The rows of D fall into several groups, which share some directions, and each row is roughly a mix of its group's hidden directions.
D:
0: -26  18  -2  58  -5   4  11 -14 -14  26  20
1: -17  -9  42  -8   9  12  49  -3 -15 -12  28
2: -47  18 -17 -38  -2  -8  21  20  16  25   2
3:  23  13  24 -38   0 -13  48  -2  13  25  -3
4: -23 -10  -1   8 -23  51   5 -26 -26 -27 -11
5: -26 -13   2  42  25  -8  14  -1 -33  37  -9
6:  53  37  -3  15   6  15  -5  28  -8 -19   9
7:  15 -25 -19  27  -5 -40  -9 -22 -36   3  23
8: -11  12  21  -8 -31  20  11 -35 -39  29  18
9:   6 -27 -35  17   3  -2  25  -9  13 -53  -1
10: -13  -4 -31  -9 -23  24   3  36 -17  43 -14
11:  20  36 -47  -9   5 -27 -25  -9   9 -11 -20
12:  -7  24  17  23 -16  -2  27  10   8  56  17
13:  -9  -9 -40   0  11 -48   5  -9 -35 -19  11
14:  20 -27  13  30  -8  -5 -37 -21  28 -27  21
15:   4   2  31  26  23  -7 -14 -17  44 -36   9
16: -26  -8  17  47  41 -11  18 -16   9 -19  -4
17: -36  10   5  45  -7  17  -9  22  -9  34  20
18:  41 -10  -3 -39  -3  -5 -12 -17   8 -46  11
19:  29 -16  16 -17 -22  35 -15 -18  45  -7  -9
20:  50  21   5 -16 -11  16 -33   1  -8  -9  35
21: -54  -1  15  25  30 -11  12  15 -25  10 -14
22: -44   0 -53   0 -16 -13  16  14  -8  18  10
23: -16  14 -32 -12   7  -7 -50  42  -6   6  -4
24: -36  -6  22  -8  10 -43   1   7 -15  30  34
25: -17   2 -50  24  14 -36   4   7  -1 -32  10
26:   1   6  44  11  37 -20   1 -18  -9 -36  21
27: -12  49   8 -17 -45  30 -12  10   1   3  -1
28: -19  -9  21  12  12 -37  12 -45  17 -17  27
29:   5 -30 -10 -14 -38   4  23 -19   8  32  37
30: -17  14  -3 -31 -28   9   3  22  35  43  12
31: -60   9 -17 -20   9  -4   7  24  14  27  -2
32:  -9  -8 -45  25  -9   3 -44  34  -3   4   1
33: -35  -3  44 -16  -8  26  28 -30  -1   9  -8
34:  42  23  27 -30 -12  -7  27 -26 -21   3   7
35:  23  23 -11  50  14  -7 -31   3 -15 -29   7
36: -28  -9 -45 -17 -10  -8 -12  -1  -9  38 -33
37:  17  19 -35  -3 -34   2  -9  28  17 -33 -26
38:   5  33  27   9  13  10 -41  11  15 -42   1
39:  28  35  -3 -36 -30  13 -11 -25   6 -10 -27
40: -61  19 -13 -10 -12  14  18   9  14  27   7
41: -22  20 -11   9  25 -30 -28  11 -45  22   6
42:  -4   9 -19  -5  30 -27 -21  36 -35  28 -14
43:  16   3  14  -6  23 -51  18  23 -20  34   1
44: -34 -22   3  35   5 -27  26 -35  15  15   6
45:  19 -13  34 -10   9  19  -8  -5   6   4  61
46: -34 -16 -35  -3 -18   4   5  10 -13  50 -16
47:  20  -2 -12   1   0 -45 -15  26  30  34  22
48:  25   5 -10   1   3  10  -3  13 -65  14 -24
49:  11   5 -20  59  16  -4 -26  25 -17  12  -4
50: -11   6 -12 -45   1 -49  -4  -3  24  -9  24
51: -14   8 -22 -18  -3  34 -26  25 -42  -1 -27
52:  58  10   4 -24   1  21  -9  -4  -4 -33  18
53: -14  -7 -15  47 -24   5 -19 -24  34  27   1
54:  31  10 -33 -28 -37  22  -8  22  -3  21  19
55:  39  23 -29 -12 -35  18 -26   9  24  -4   9
56:  -6   8  -8 -43 -12  21 -17  31  14 -22 -39
57: -18  15   6  25 -14  -6  22  59  -2  18  19
58: -28 -14  21   2  14 -13 -10 -49 -27 -29  14
59:  33 -20  32  20  21  30  12   9  17  -6 -35
60:  10 -11  10 -40  -5  26  -4  23  14 -27 -44
61:  -1 -26   8  44  30 -18  33 -21   9 -23  -3
62:  -4   0  -3 -11  -7 -22 -54  21   7  38  23
63:  19  -2 -17   3  19 -52  14  10 -13  17 -39
64: -16 -28 -19 -30 -21  16  34  25  -8  26 -22
65:  28   2  46  13  30  18 -21   3 -31 -12  14
66:  51   3 -34 -18  -6 -24  27 -22   1  -2  12
67: -17  15 -14 -27  -8 -42  -6   0 -21  40  27
68: -11  26  29 -50  -2 -14 -23   4 -29   9 -14
69:  21  33   3 -15  13 -24 -15 -12  19 -52   5
70:  17  32  12 -10 -12  24   4  -5  -4  24 -56
71:  51 -29   6 -27 -25  32  10   0   1   7   7
72:   2   8 -20   9 -43  22  31   4  30 -35  -1
73:  24 -15   6 -22   1 -30  22 -43  -1  -9  38
74: -15  -5   6  30  28 -42  22 -38 -10   3  15
75:  -7  11   5 -26  -1  42  23  32  13  19 -36
76:  47   8  19 -39 -11   0  12 -12  11  -4 -36
77:  23  -7 -18  38  18  46 -16 -26  11  12 -10
78: -10 -38  -8  25   3   0  30 -12 -19  48 -11
79:   5  46 -16 -18 -14   9   1  48   9 -26   6
80:  16  -6 -43  28  19  18 -46   2  -4 -15  -9
81: -11 -22 -34  -6  -2 -27  23 -23 -23  44   4
82: -34  -1 -36  -4 -32 -10  34  11  30  12  -7
83:  23   0   2 -43   1  -4 -12 -13 -13 -50  27
84:  11 -28 -30   5  13 -49 -16  31   7 -16 -10
85:   9  25 -58  28 -10  10 -28 -11   2  -6  -9
86:  -8  10 -15 -33   7 -52  22  -6  25 -12  21
87:  29   8  -7 -28 -13  11  11 -37   9 -26 -42
88:  21 -30  15   8  11  44 -29 -22  29   8  10
89:  -5  32  -1  52  -5   3  34  -3  26  13  16
90:  -1 -25  28 -31  -9 -38  19 -21  25   8  26
91:  26 -11  15 -20  24 -48  25  20 -18   4 -20
92:  -2  33 -12   7   3  24   2  60 -14  -2 -19
93: -10  -3 -10  11   3   5 -36  42  -6  51  -5
94: -17  16   3 -10 -10  -8  40  25 -19 -20 -47
95: -10  17  -2 -45 -23  20  -2  40  18 -27  -9
96:  18  40  -7 -14  -8  23   0 -37 -17   7 -40
97: -22 -23   7  21  26 -22  30 -37  -8 -33   2
98:  17   1   9 -24  25 -23   9  32  52   7 -11
99: -33 -12   3 -39 -33 -15 -12  -9  24 -31 -14
100: -22  19 -12  10  34 -50  14 -17 -25  -1  12
101:  35  -9 -36  14  24  17 -22 -26  -3 -18 -30
102: -17  16 -39  24 -42  10   1  16  26 -21  13
103:  15   6  41 -23  19 -11 -18  -8 -14  50   6
104:  20 -17 -33  -9  22 -20 -13 -15 -13 -49  16
105:  -1 -22  31  -9  17  22  19 -34   3  11 -46
106:  11  30  30 -26  19 -25 -35 -10  16 -25  17
107: -18 -36  27  11   0  16 -16 -11  39  37  -8
108: -39  -9  32  14   3  33  -3 -24   8  34  18
109:   9  16  22  42  34  15 -21  19 -34   8  -3
One row of each group comes first, with its name. Which group is each row after those in?
 21   7  15 -17   1 -16  57 -14 -24  26  -5 => C
-32  -2  18  17  -9  20 -12 -13  20  53 -22 => J
 -1 -19   1 -57 -21 -15  -6 -31  10  -8  24 => S

 28  25  16  -7   1  -5 -24 -14   1  59   3 => J
 -5  13   5 -13  22 -35 -17   9 -31  32 -40 => J
 -1 -10  -1  27  10  22  51 -19 -16 -29 -24 => C
-32  21  30 -23 -20  -4 -31  18  -2  31  21 => J
-25  -8  25  41   7   1  34   9 -18  20  33 => S
-11  14  36   2  23  34  24 -22 -33  20 -13 => J
-35 -15 -11   3  42 -50   7  -4 -12  -5   2 => C
 -3   1  -5 -40 -12 -38 -10 -12 -34  29  24 => C
-18  -6  28   6   3 -20 -10 -40  39 -33  11 => S
 17  16 -33  10 -16  40 -42  -6  12 -23   5 => J
-2  1  9 34  5 13  5  2  9 39 55 => J
